Turns, then the turns between two rows, first turn first; the first pair answered
Z116:
[ 0.92  2.13 -0.68 -3.37  1.79 -1.23 -1.64  1.66 -0.16 -2.42  0.49 -1.44
  2.02 -0.95 -1.11  1.69  1.23  1.26 -1.16  1.55  1.76 -0.30 -1.07 -0.14]  ->  [ 2.93  1.97  0.51 -3.17  0.53 -1.32 -2.22 -0.31 -0.04 -0.84  0.20  0.24
  0.47  0.55 -0.49 -0.42  2.71  0.00 -1.30  0.14  1.22  0.00  3.05  2.09]
[ 1.06  1.71  1.18  0.41  0.15  2.35 -2.30  0.16  1.46 -3.03 -0.70 -2.14
 -0.79  0.55 -0.30  1.56  1.29 -0.22  1.66 -3.60  3.09 -1.54 -0.30  0.80]  ->  [ 1.49  1.08  2.53  0.95 -0.01  2.20 -1.99 -1.47  0.99 -2.61  0.01 -1.29
 -1.44  0.34 -0.04  0.19  1.82 -0.65  2.39 -3.98  1.63 -2.02  0.85  0.75]
[-0.46 -0.92  1.00 -0.12 -1.01  0.31  1.91 -1.61  0.35 -1.69  0.51  0.22
  0.03 -1.43  0.15  0.33 -1.13 -0.75  1.16 -1.02 -2.13  0.73 -0.22 -0.60]  ->  [-1.13 -0.33 -0.16 -1.16  0.16  0.12  1.61  0.32  0.33 -2.31 -0.09 -1.04
  0.95 -0.81  0.05  1.95 -1.55 -0.27  0.30 -0.33 -0.61  0.75 -1.60 -0.23]
Z905:
[ 0.77 -0.64  1.28  0.26  0.10 -0.40  0.22 -0.65  0.31 -0.85  0.05  0.16
  0.53  0.28  0.04  0.45 -2.07 -1.33 -1.45  0.02 -0.95 -0.80  2.05  0.28]  ->  [ 0.88 -0.98  1.12  0.07  0.32 -0.40  0.28 -0.16  0.21 -0.51  0.09  0.68
  0.37  0.60  0.30  0.61 -2.27 -1.41 -1.80  0.45 -1.30 -0.21  1.89  0.06]
[ 0.53  0.54 -1.71 -0.42  0.43 -0.40 -1.52  0.10  1.47  3.59  2.05 -0.22
  0.40 -0.40 -0.25  1.93  0.91  0.38  2.24 -0.33  1.85  1.33 -1.08  1.35]  ->  [ 0.32  0.15 -1.63 -0.67  0.74 -0.62 -1.53  0.38  1.83  3.09  1.92 -0.23
  0.44 -0.27 -0.26  2.19  0.54  0.06  2.17  0.16  2.34  1.04 -1.31  1.64]
[ 0.25  0.32  0.55 -0.98  0.89 -1.17 -0.01  0.52 -0.54  0.15  0.10  2.29
 -2.04  0.89 -1.26 -1.14  1.01  0.43 -1.06  1.36 -1.28  1.34  1.28 -0.57]  ->  [ 1.55  0.17  0.73 -0.24 -0.07 -0.53  0.55 -1.28  0.04  0.70  0.45  1.89
 -1.70 -0.03 -0.41 -2.07  0.90  0.46  0.95  0.00 -1.70  0.83  1.47 -0.57]
Z10:
[ 0.23 -0.24  0.78 -1.95 -0.51  1.32 -1.65 -0.04  0.51  1.48  0.06  0.16
  0.56  1.59  1.76  1.77  0.33 -1.47  1.85 -0.34  1.10  0.72 -0.37 -0.02]  ->  [ 0.41 -0.51  1.04 -2.01 -0.56  0.87 -1.66  0.17  0.14  2.00  0.03  0.79
  0.35  2.22  1.56  1.65  0.66 -1.92  0.79 -0.23  0.87  1.07  0.37  0.35]
[-1.34 -1.24  1.37 -0.23  1.67 -1.89  0.38  1.17 -0.71 -0.08  0.56  2.28
 -1.13  1.75 -1.51 -0.15 -0.63 -0.86 -2.55  1.33 -1.22  0.18  1.46 -1.06]  ->  [-1.32 -1.70  0.35  1.23  0.87  0.38  0.66  0.83  0.42 -0.75  0.21 -2.15
  2.61 -0.85  0.98  0.21 -2.32 -0.52  0.56 -0.06  0.44 -2.11 -1.98 -1.81]
[-0.80  1.70 -0.16 -2.12  0.47 -1.03 -0.35  1.55 -0.01 -0.43 -1.25  0.12
  0.80  1.53 -0.28  1.14  1.53  1.17  0.13 -0.31  1.39  1.95 -0.91  1.05]  ->  [-1.10  0.30  0.32 -1.80  0.56 -0.38 -0.11  1.22  0.22 -0.66 -2.38 -1.01
  2.00  2.06  0.00  1.15  0.64  0.34 -1.20 -0.42  1.35  0.75  0.44  1.74]
Now pairs of rows:
Each pair is 2 to 3 turns apart.
[-0.37  0.08  0.06 -1.00  1.12 -0.91  0.95  0.77 -0.14  0.38  0.51  1.48
 -0.60 -1.27  0.42 -0.13  0.83  1.40  0.04  1.30 -1.19  0.84 -0.61 -2.83]  ->  [ 0.00  0.41 -0.35 -2.05  0.64 -0.92  0.03  0.63  0.16  1.04 -0.38  1.76
 -0.73  0.62  0.76  0.38  2.04  0.89 -1.23  0.92  0.32  1.92  1.49 -0.29]
Z116 then Z116
[-0.92 -0.61 -0.86  0.06  1.23 -0.64  0.33  2.29  0.91 -1.34  0.24 -1.06
  0.95 -1.07 -1.02  1.02 -1.74  0.04 -0.33  1.47  0.49 -0.41 -2.37 -2.44]  ->  [-0.39  0.52 -0.54 -1.59  0.98 -1.47 -0.38  2.38  0.41 -0.10 -0.16  0.92
 -1.15  2.04 -1.43  1.20  0.83 -0.14 -2.59  1.61  0.76  1.28  0.75  0.36]
Z10 then Z116
[-1.15 -1.52 -0.35  0.57  0.21  0.25  0.37  0.15 -0.16 -0.41 -0.89 -3.37
  2.11 -1.34  0.98  0.74 -1.25  0.54  1.01 -0.14  0.82 -1.45 -1.65 -0.17]  ->  [-0.40 -1.00  0.02 -0.75  0.26 -1.16 -0.20  0.51 -0.61  1.01 -1.76 -0.83
 -0.05  1.72  0.35  0.54  1.06 -0.64 -2.09  0.13  1.05  0.24  2.64  2.91]
Z116 then Z10 then Z10
[-0.67  2.02 -1.71 -1.47  0.73 -1.88 -0.66  1.72 -0.92 -0.22 -0.08  0.64
 -1.70  0.27 -0.08  2.41  1.63  0.60 -0.55  0.54  2.50  1.94 -1.33  1.91]  ->  [-1.69  0.52 -0.13  0.32  0.60 -1.50  0.33  1.17 -1.32 -0.91  1.60  0.77
 -1.99 -3.06 -0.43  1.35  0.13  1.06  0.94  1.26 -0.21  1.18 -3.86 -1.87]
Z116 then Z116 then Z116
[-1.53 -0.69  1.17  0.38 -0.30 -0.88  0.84 -1.41 -0.02  0.31  0.46  2.01
 -0.58 -2.18 -1.90  0.22 -1.25  0.94  0.71  2.21 -1.17 -0.19 -2.71 -2.74]  ->  [-1.21 -2.75  2.07  1.31 -0.99  0.03  1.41 -2.38  0.63  0.47 -0.41  1.77
  0.23 -1.73 -0.92 -0.67 -2.18 -0.54  0.46  1.18 -1.53 -1.69  0.24 -1.87]
Z10 then Z905 then Z905
[ 0.34 -1.55  0.74  0.51  0.34  0.39  1.06 -1.08 -0.23  1.04 -0.90 -0.12
 -0.28 -1.29 -0.07 -1.05 -1.21 -0.64 -0.68  0.36 -0.49 -1.20  1.11  0.61]  ->  [ 0.17  0.45  0.09 -1.38  1.29 -0.57  0.65  0.57 -1.17  0.95 -0.81  1.28
 -1.22  0.01 -1.24  0.16  0.33  0.47 -1.66  1.16  0.22  1.07  0.32  0.70]
Z10 then Z116 then Z10
[ 0.84  0.63  0.24 -0.10 -1.03 -0.04 -0.12 -0.47  0.07  0.10  0.49  0.32
 -0.69  0.09  0.40 -0.59  0.22  0.18 -0.06  0.43 -0.50  0.37  1.04  0.42]  ->  [ 0.22  1.34 -0.41 -0.59 -0.55  0.09 -0.66  0.56 -0.15  0.02 -0.06 -0.39
  0.08  0.29  0.49  0.28  0.31  0.14 -0.31  0.30  0.53  0.58  0.08  0.69]
Z116 then Z116 then Z116
[ 0.40  0.90 -0.10 -0.54  0.17  0.25 -0.86  0.38  0.38  0.04 -0.46 -0.38
  0.43  1.00  0.26  0.18  0.70  0.13  0.00 -0.27  1.72  0.84  0.60  1.38]  ->  [-0.10 -1.37  1.22  0.06  0.25 -0.19  0.32 -0.30 -0.11 -0.11  0.21  1.35
 -0.92 -0.02 -0.37 -1.48  0.01 -0.35  0.17  0.49 -1.05  0.15  0.99 -0.57]
Z116 then Z116 then Z10
[ 1.75 -0.27 -2.01 -1.13  0.97 -0.99 -0.50 -0.61 -1.26  1.78  0.65  0.80
 -0.85  1.94  1.99 -0.26  1.74  0.05  0.53 -0.62  2.69  0.89 -0.41  2.23]  ->  [-0.01 -3.34 -0.07  0.38  1.15 -2.15  0.90 -0.67 -2.15  1.60  0.69  2.15
 -1.59  0.85  0.76 -1.72 -0.40 -0.83 -1.61  0.81 -0.53 -0.74  0.56  0.11]
Z116 then Z116 then Z10
[ 0.04  0.33 -0.08  0.61  0.16  0.88 -0.14 -0.72 -0.13  0.00 -0.11 -1.98
  1.64 -1.76  1.26 -0.04 -0.61  0.29  3.01 -1.24 -0.24 -0.97 -2.55 -0.41]  ->  [-0.86  0.48  0.84 -0.59  0.91 -1.51  0.44  0.37 -1.90  0.52  0.80  1.77
 -1.89 -0.25 -1.24 -0.62  0.36  0.38 -0.05  0.90 -2.63  0.87 -1.14 -1.55]
Z10 then Z116
[ 2.47  0.67  1.67 -1.02 -2.03 -0.92 -0.50 -2.15 -0.51  1.55  0.86  1.35
 -2.10 -0.93  0.13 -1.19  2.43  0.64  2.34 -1.49 -1.19  2.51  1.35  0.78]  ->  [ 2.33  0.29  0.58  0.05 -2.36  0.26 -0.47 -2.22  0.33  0.89  0.48 -1.03
 -0.27 -2.17  0.99 -1.17  1.56  1.04  3.98 -2.49  0.01  1.18 -0.46  0.79]
Z10 then Z10
[-0.04 -0.90  1.33  0.21 -0.01 -0.66  0.73 -0.22 -1.22  0.12  0.83  1.38
 -0.66 -0.87 -1.01 -1.38 -0.53 -0.22 -0.09  0.79 -1.88  0.02  1.73 -1.27]  ->  [-0.39  1.24 -0.31 -1.31  0.91 -1.33  0.27  1.53 -1.26 -0.22  1.07  1.32
 -0.55 -0.47 -1.39  0.76  0.34  1.01  0.11  1.32 -0.60  1.52 -0.79 -1.32]
Z10 then Z116 then Z10
[-0.53  1.38  0.93  0.76  0.55  0.24 -0.38  1.33  0.69  0.61  1.58  2.29
 -0.84 -0.37 -0.81  0.81 -0.75  1.11  1.45  1.02 -1.48  1.01 -2.73 -3.33]  ->  [ 1.69  3.03 -0.52 -0.46 -0.20  1.15 -2.26  0.83  1.95  1.78 -0.11  0.72
 -0.11  2.58  0.93  1.19  1.45 -0.12  0.77 -0.80  1.89  1.34  0.65  1.20]
Z905 then Z116 then Z116
[-1.47 -3.62  0.36  0.72 -0.69  1.25  0.06 -0.04  0.75 -3.15 -1.57 -4.04
  2.72 -0.26 -1.76  0.96 -1.65 -0.28 -1.08  0.11  1.49 -1.96 -1.06 -0.77]  ->  [ 0.67 -3.96  1.50  0.95 -1.84  1.66 -0.27 -2.59  0.55 -1.41 -1.42 -2.29
  1.21  1.78 -0.95 -1.34  0.15 -1.98 -1.02 -1.10  0.64 -1.54  3.47  1.35]
Z116 then Z116
[-0.76 -0.99  0.12  0.70 -1.42 -1.79 -0.17  0.19  0.19  0.15  1.78 -2.52
  0.28 -1.35 -0.46  1.42 -0.20  1.59  1.47 -0.18 -0.25  0.64 -0.24 -1.24]  ->  [-0.37 -0.37  0.17  0.25 -1.46 -2.48 -0.32  0.41 -0.18  0.21  2.14 -1.39
 -0.77 -1.02 -0.83  0.92  0.66  1.75  0.83 -0.02 -0.68  1.16  0.08 -1.15]
Z10 then Z10 then Z10
[-0.21  0.02 -0.89  0.81 -0.88 -0.29  1.00  1.85  0.96 -2.17 -0.54  0.26
 -0.67 -1.47  0.14  0.38  0.14  3.51  0.33  0.13 -2.31  0.00 -2.22 -2.30]  ->  [ 1.47 -0.63 -0.01  0.19 -1.63 -0.05  0.38  0.83  1.15 -0.55 -1.95  1.21
 -1.35  1.46  0.78 -0.69  1.48  1.97 -1.76 -0.51 -1.58  0.65  3.08  1.73]
Z116 then Z10 then Z116
[-0.57  0.25  1.53  0.73 -0.33 -0.79  1.70 -0.46 -1.10 -1.47  1.22  0.48
 -1.80 -2.05 -1.40 -0.77  1.44  0.45  0.31 -0.36 -1.54  0.02 -0.38 -2.49]  ->  [-0.98  1.06 -0.22 -0.57  0.18 -0.01  0.52  1.21  0.33 -1.60 -1.33 -2.56
  0.97 -0.34 -0.11  1.56  1.95 -0.51 -1.51 -0.74  2.94 -0.40  0.51  1.46]
Z116 then Z116 then Z10
[-2.52  2.27 -1.49 -1.39  3.48 -0.11 -1.31  4.58  0.09 -2.25 -0.87 -3.36
  1.38  0.77 -0.75  2.96 -1.74  0.18 -0.13  0.15  2.81  0.81 -1.97  0.03]  ->  [-2.92  0.90 -0.86 -1.23  3.66 -0.55 -1.06  4.84 -0.07 -2.33 -1.55 -2.80
  1.30  1.74 -1.12  3.08 -2.16 -0.73 -2.04  0.70  2.43  0.35  0.02  0.92]
Z10 then Z10
[ 0.85  3.44 -1.76 -1.03  1.37 -1.57 -0.47  2.91 -0.49 -1.47  0.88 -0.51
 -0.52  0.51 -2.33  2.53 -0.38  3.22  1.10  3.10  0.67  2.29 -3.22 -0.66]  ->  [ 4.05  1.75  1.07 -0.17 -0.85 -1.25 -0.29 -1.63 -0.89  0.97  1.63  2.41
 -3.35  1.42 -1.09 -1.64  1.59  1.57  2.54  1.15 -2.30  2.44  2.56  0.96]
Z116 then Z116
[ 0.06  0.23 -0.50  0.55  0.22  1.28 -0.54 -0.73 -0.94 -0.08  1.28 -2.24
  1.66 -1.38  0.49  1.10  0.57 -0.35  2.01 -2.35  0.56  0.60 -2.78  0.40]  ->  [ 1.08  0.64  0.03 -0.85  0.63 -0.31 -0.98 -0.39 -1.74  0.89  0.81  0.65
 -1.00  1.47 -0.63  0.98  2.52 -0.96 -0.90 -1.99  0.27  2.45  0.69  2.14]
Z116 then Z10
[-0.39 -0.48  0.47 -0.61  1.25 -2.11  0.55  0.18 -1.32  0.17  0.86  2.80
 -1.86 -0.50 -1.65 -0.17  0.45  0.69 -1.18  1.34 -2.40  0.80 -0.83 -2.26]  ->  [-1.14 -2.45  0.89  0.35  1.04 -1.20  0.85  0.64 -0.74 -0.21 -0.39  1.83
 -0.54  0.08 -1.53 -0.44 -0.74 -0.85 -2.95  1.31 -2.07 -0.41  1.05 -1.16]
Z10 then Z10 then Z10
[ 1.14 -0.88  1.59  1.17 -1.42  1.50 -1.43 -0.24 -0.92  0.63  0.01 -2.40
 -0.33 -0.22  0.52 -0.89 -0.15  0.56  3.28 -1.38 -1.06 -0.38  3.14  0.87]  ->  [-0.39  0.14  0.06  0.39 -0.17  1.21 -1.67  2.07 -0.92 -0.90 -0.50 -4.01
  1.63 -0.43 -0.05  1.69 -1.28  1.46  2.66 -0.61  0.61 -0.59  0.17  0.21]
Z116 then Z116
[-0.47 -1.43  1.25  0.77 -0.12 -0.81  1.04 -0.09 -0.25  0.26 -1.13  1.71
 -0.72  0.72 -1.05 -1.26 -0.69 -1.36 -2.47  0.68 -0.75 -0.76  2.34 -0.53]  ->  [-1.30  0.31 -0.91  0.05  0.58 -0.20  0.62  1.92  0.06 -0.80 -0.28 -0.67
  1.27 -0.79 -0.75  1.38 -1.43  0.57 -0.46  1.15  1.23 -0.43 -3.04 -2.13]
Z116 then Z116 then Z10
[-0.07  1.33 -1.13 -1.12 -0.38  0.29 -0.10  0.56 -0.28 -0.26 -0.01 -1.31
  0.92  0.03  1.32  0.58  0.95  0.80  2.07  0.46  1.88 -0.15 -1.92  0.05]  ->  [-1.28 -0.33  0.66 -0.26 -0.09 -1.11  1.17  0.53 -1.25 -0.64  1.15  1.54
 -1.08 -0.67 -0.25 -0.64  0.10  0.50  0.49  1.27 -1.38 -0.29 -1.25 -2.46]
Z10 then Z116 then Z116
[-2.15  0.23 -1.03 -0.87  2.11 -1.31 -1.12  2.07 -0.41 -0.96  0.23 -0.45
 -1.43  1.57 -1.66  2.95 -1.11 -0.11 -2.97  2.22 -0.14 -0.59 -1.40  2.06]  ->  [-0.31 -1.51  1.17  0.76  0.42 -0.84 -0.14 -1.45 -1.03  0.37  1.41  2.25
 -3.29  0.34 -1.32 -0.79 -0.22 -1.28 -1.03  1.12 -3.73 -1.19  1.62  1.07]
Z116 then Z116
